The rows of A fall into a few groups, which share some directions, and each row is roughly a mix of its group's hidden directions.
A, 106 rows:
[[ 23.3 -24.1  21.6 -34.3   0.5  35.0   0.9  16.0 -30.7  12.9]
 [ 33.4  23.3  34.2 -34.3 -12.2  14.1  -6.3  -2.1 -31.0  -1.3]
 [ 15.9   6.9 -48.3  35.7  -6.9   4.6 -32.3 -12.3   4.3  12.8]
 [ 27.5  31.8  -2.0 -26.1  35.9 -20.1   8.4   0.8  19.3  27.7]
 [-36.4 -14.4  27.7  26.9 -11.3  -0.2 -22.2  -7.0 -24.2  32.7]
 [ -3.6 -16.0  24.7  32.2   8.7 -38.1  16.5  25.4 -29.1  12.3]
 [ -0.1  12.7  -6.8  60.7  13.7  14.1 -13.6  10.3  19.5 -20.2]
 [-15.0  38.7 -12.4   2.0  16.7  -7.0   1.7   7.9  24.4 -49.9]
 [  5.5 -26.6   3.8  -6.8 -35.4  40.7  16.2 -17.2 -28.5  16.5]
 [ 20.4  11.6   0.5 -26.6  13.6  -1.9  -3.1  40.9  35.0  31.6]
 [ -6.6 -24.5  -8.1  19.8  46.5 -12.2  13.0  39.7  -4.3  13.5]
 [  9.9   9.8  -1.0 -28.4 -42.9   0.0 -29.1 -38.5  -0.2  13.6]
 [ -2.5  -2.9  13.4  33.3  32.9  13.9  -0.5  -9.9   7.1 -51.3]
 [-21.8  11.4  -9.8   8.2  37.3  10.2  40.3 -12.8  34.3 -11.2]
 [ -5.2  -8.1  22.9  15.1  12.7 -27.4  37.5  21.5 -41.6   0.6]
 [ -8.3   3.6 -20.6  47.6 -14.2  -7.9  17.8  10.0 -39.4 -18.6]
 [ 26.0 -24.9   5.8 -52.3 -11.9   0.1 -29.7   0.9  -9.7  13.1]
 [ 34.5   1.7 -15.5  -7.1  24.3  16.2  26.3 -25.7 -26.5 -31.1]
 [ -0.8 -20.1   8.5  12.1  20.7  18.2  37.5  46.4  -2.2  20.2]
 [-31.0  -2.4 -58.5   7.0  20.0  15.9  -2.2 -10.8 -11.6  -3.2]
 [ -5.0   4.3 -23.5  15.2  -8.2 -29.1   3.2 -10.6  58.7  -7.2]
 [ 36.6 -10.2  -2.3 -38.8  -5.3  24.2 -14.4 -24.1 -15.2 -27.8]
 [-19.8  32.9  14.0 -16.9   9.0 -21.1 -16.0  10.5   3.8  49.9]
 [ 32.3   3.5 -27.5  -7.3  14.3 -15.0  17.2  45.5  20.2  16.8]
 [ 27.8   1.7  12.3 -13.1 -19.6 -35.1 -17.8 -36.6  27.0  16.0]
 [-16.7   6.7 -29.0  22.2  38.2  19.8  12.5 -19.8  20.7 -29.5]
 [ 18.5  24.0 -30.5  -3.2  -0.8  38.8  -1.4  23.3  24.8 -28.9]
 [  9.7  25.4 -26.6  15.4  15.8  -6.1  17.0   3.4  55.3  -4.8]
 [  1.5 -34.0 -10.4  -6.8 -11.5 -12.3   3.9  17.2  56.7  15.5]
 [ 13.2 -13.3 -10.1  16.8  30.6 -53.0 -16.1   0.1  24.9   0.7]
 [ 15.8  -8.3 -32.7  -9.9  23.2 -44.0  14.9 -31.8   6.3 -11.1]
 [ 20.9   2.2   9.3  -6.9 -50.0  41.5 -18.8  -9.5   6.1  -8.6]
 [-30.1  12.4  -0.9  -0.6  -1.7  60.3 -15.7 -11.3  16.1  -4.9]
 [-36.9  -4.8 -28.8  34.1   1.2  28.0 -17.2 -26.1   8.7 -11.7]
 [ 21.4 -18.1 -32.8   8.0   9.6  12.5   3.0  18.0 -53.0  -6.6]
 [-23.9  -9.8  -1.0  41.9  22.5 -17.1  43.8  -2.3  12.7   7.1]
 [-32.6  -0.9 -21.6  21.1  40.6 -14.1  30.1 -19.3  15.8  -2.7]
 [ -9.7  24.4   9.1  38.8  14.2  11.4  23.1  22.9  41.1   0.5]
 [ 24.4 -48.5 -18.4  26.9  22.4 -21.9  14.0  -7.2   7.5  -7.7]
 [-17.3  15.6   5.5 -17.0 -19.9 -18.7 -17.5 -21.7   1.4  54.5]
 [-36.4 -33.1  40.4 -19.8   3.6 -13.4 -13.4 -18.4   4.1  13.8]
 [ 16.9   7.4 -22.2 -25.9  11.8  -7.5 -24.8  44.2  -8.5  31.9]
 [ -6.8   1.4  11.4 -53.3 -33.4  10.0  -9.3  -7.0  -0.9  31.3]
 [ -8.1  41.4   2.7  14.8  13.5 -21.5  13.7  -9.1  32.7 -36.9]
 [-11.7 -18.0  -7.5  32.9  40.5 -15.6  33.3 -18.5 -18.4   9.2]
 [-12.4 -15.2  10.7   6.9 -28.4 -19.7 -34.3  -9.9 -27.4  39.9]
 [ 20.6  25.9  15.8 -24.0 -17.7   2.3  24.2  25.6  39.9  16.9]
 [ 20.3  -5.5  20.1  11.8 -34.3   6.3 -51.0   9.1 -21.1  -4.8]
 [ -6.4  19.6   1.1  -7.9  15.8  35.7   9.3 -20.8  46.7 -25.3]
 [-37.4  -4.5  11.1 -34.5   8.9  -9.6  32.3 -21.3   6.3  30.2]
 [-20.8  17.2  13.0  40.5   5.9 -30.2  23.0 -15.2  27.7 -18.5]
 [ 37.2  -2.0 -14.7   0.3  25.1  13.2  29.1   0.5   9.4 -44.9]
 [ 18.3  -7.0  19.1   7.2   7.4  43.1  35.3  22.9 -19.5 -22.1]
 [  9.0  17.9   8.0  -4.6  45.5  13.1  21.7  -6.1 -45.1  -9.6]
 [  5.0  11.8 -42.4  36.7  18.4  17.4   9.5 -19.3  21.0  22.4]
 [ 23.2 -22.9   6.9  24.0  40.7  -7.4   9.9  36.4  -0.4 -23.2]
 [  8.7  21.4  -9.8  13.3  24.3  26.2  12.8  35.1 -42.4   8.9]
 [ 41.2   7.6   0.1 -21.0 -23.3  15.6  -8.3  31.0 -35.7   8.4]
 [-11.9  15.0  16.1  35.2 -21.7  38.4   8.9  -4.7 -34.6 -15.9]
 [ 36.7   0.1  12.6 -25.9 -38.9  20.7 -11.5 -31.7  -9.9   1.5]
 [ 18.2  19.0 -24.2  15.5 -35.5  40.1 -16.4 -15.0  -0.9 -21.7]
 [ 15.5  50.9  27.5 -18.4  18.7 -20.7  -9.1   8.4  16.7  15.1]
 [ -4.1 -20.7   3.1  20.6 -17.7  -6.6 -29.9  11.6 -51.9  20.0]
 [  8.2 -11.9 -27.3  48.1  18.9  -4.0 -14.1   8.9 -28.6 -24.8]
 [-23.1 -13.8  42.4  20.6  18.2  30.4  -4.6 -31.4  -5.0 -11.0]
 [  2.0   9.0  -5.3   0.5  45.6 -34.7 -21.9  35.6  14.5   1.8]
 [-17.9  11.9 -20.5 -10.8  15.7 -23.1 -29.9  -8.7  49.0  14.4]
 [ -9.6  38.1 -16.4  16.8  11.4  -3.3  -2.4 -20.3  51.3  -8.5]
 [-18.5  14.0  28.1  40.0   9.2   1.8  46.4   3.6   7.0 -11.2]
 [-11.6  16.0  19.8  24.3 -25.3  22.3  30.9 -18.0   3.8 -39.4]
 [-13.3 -35.4  -4.1  42.1 -20.0 -24.4   5.3 -30.7   8.9  -9.8]
 [ 35.3   9.8  24.7  -5.3 -17.3  33.7  21.9  23.2 -30.4  -1.9]
 [ -0.5 -36.0 -13.9 -33.5  13.2 -18.4 -18.9  20.5  24.1  29.6]
 [ 17.7  12.5  17.4 -44.4  12.7  -1.5 -20.0  31.0  -4.5  32.7]
 [ 36.8  -4.9 -16.3  -5.6 -12.8   0.6   4.1 -27.4  -6.4  52.0]
 [ 14.8  18.7  42.7   5.1   2.7  -8.9  25.3  -9.2   1.1  46.0]
 [ -1.4 -17.7  45.4 -33.5   2.7 -20.2  17.9 -31.7  -4.4  10.1]
 [ 23.3 -12.8  16.4 -31.6  19.2 -39.3  19.0  24.0 -18.5  13.7]
 [ 29.9 -38.4  -0.8  13.0   7.8  29.6  38.8   2.1 -16.3 -10.1]
 [-12.6   4.9  -1.0 -21.7 -10.1 -35.7 -38.3   8.5  33.3  26.0]
 [ 22.8 -10.0  33.7 -13.2 -20.3  11.6  10.7  29.0 -35.6  25.6]
 [ 35.9 -11.0  27.1 -28.2 -15.8  36.5  -1.2   4.4 -28.5  -1.4]
 [-39.7   2.7   9.4  12.6  43.7  -2.6   9.6 -36.4  11.0  -8.6]
 [ -9.3   4.3  -3.0  -4.1 -18.1  23.6 -40.2 -24.2 -45.5  -8.7]
 [ -4.8  36.8  32.1 -25.8 -27.8  27.9 -19.3  10.1 -15.6   3.5]
 [ -1.1  44.2  25.3   3.3  33.9 -24.6   1.6  25.1  18.9   1.5]
 [ 23.4  22.8  16.0  -0.7  20.1   5.2  30.2  26.0 -44.9   0.9]
 [ 34.4   2.7 -13.7 -31.4   6.9  40.1   4.5  13.3 -12.0 -31.4]
 [-37.0   8.0 -19.1  -8.9 -31.2  -9.6  -5.8 -36.1   4.9  32.4]
 [-50.9 -11.0  15.4 -32.5  -4.5   2.2   9.8  19.9 -27.9   7.5]
 [ -9.8  -9.2  18.6  -5.3 -39.7  41.3  12.4  -8.8 -29.4  20.5]
 [ 49.8  -7.3 -17.4 -10.0   6.8   5.0  24.6 -28.8  -7.3  29.2]
 [-12.4 -24.1  25.8  -7.0  24.0 -40.2  24.5 -11.9 -30.7  -5.8]
 [ -5.4 -21.1 -10.8 -28.6 -22.5 -20.8 -26.7 -13.9 -40.6  21.1]
 [ -3.2  -4.0  14.3 -18.9 -10.2  15.5 -17.4 -55.1  27.2 -18.8]
 [ 13.9  47.7  15.5 -36.2  15.9   1.5   1.1   8.7   4.7  31.4]
 [ -3.1  -5.8  -0.4  -2.1  38.4 -27.1  -6.8  28.6  -0.5  47.3]
 [ 15.2  18.2  16.5 -15.7 -28.2  30.3 -36.3   4.9  25.0 -24.4]
 [-13.4  11.3  31.3  18.4   9.6  53.9   7.3  13.4  15.2 -16.3]
 [ 45.9   0.2 -27.0 -30.0 -12.0 -20.7 -14.0  -4.8 -26.3 -11.9]
 [ 36.7   2.4  55.4   9.4 -19.8  -4.6 -18.9  -0.5  -5.8  -6.3]
 [ 20.1  26.9 -22.9  32.0   1.2  26.1  -3.2  28.0  30.1 -17.2]
 [ 13.9 -24.3  -6.7  17.3 -13.4  43.9  22.3   3.1 -36.2 -17.6]
 [ 17.8 -19.3 -30.3 -35.9  14.8 -37.6 -21.9  11.6  -0.9  14.6]
 [-26.0   5.9  -3.9  25.8 -21.3  11.8  43.8 -33.0   8.5 -17.1]
 [-22.2  17.7   7.8  19.0  -3.2  40.3  -5.7 -35.0  32.2 -14.1]]

One row of each group comes first, with its name. Which group is each row after those in?
[-17.1  27.4 -11.7   5.4   7.9  -2.3 -20.6 -46.4  35.2 -16.4] -> H
[-12.4  -2.5 -18.5  36.2   4.8 -17.5   6.8 -18.6   0.4  53.2] -> Z
[ 10.4 -20.1  26.9  -7.9 -12.7  25.0   2.7  12.0 -32.1  45.7] -> U

[-14.9   2.9 -24.0  -2.9  10.1 -46.5 -15.2 -21.2  22.8  32.8] -> U
[-35.3  38.1  -8.8 -30.2 -13.7  30.4   8.9   2.2  -9.0  19.8] -> U
[ 29.3  12.7  20.8 -21.1   1.8  41.8  10.5 -32.7  -2.6 -22.9] -> H
[  6.6   9.4  28.9  -7.1 -43.3  35.2  15.2 -24.0 -18.3   9.4] -> U
[-54.0 -20.9 -35.1   4.7 -12.0   0.6 -21.0   8.7  -9.5   1.8] -> U
[ -4.5 -11.9  -2.6  -9.8 -53.5  22.6  -6.1 -38.7 -12.7   4.0] -> U
[  0.3  -4.8  45.2 -37.8   2.4  16.5 -12.5 -37.5   0.0  -4.3] -> H
[-45.2  16.1 -36.1 -25.9 -10.6  16.6   2.3  -7.1  -4.4  24.8] -> U
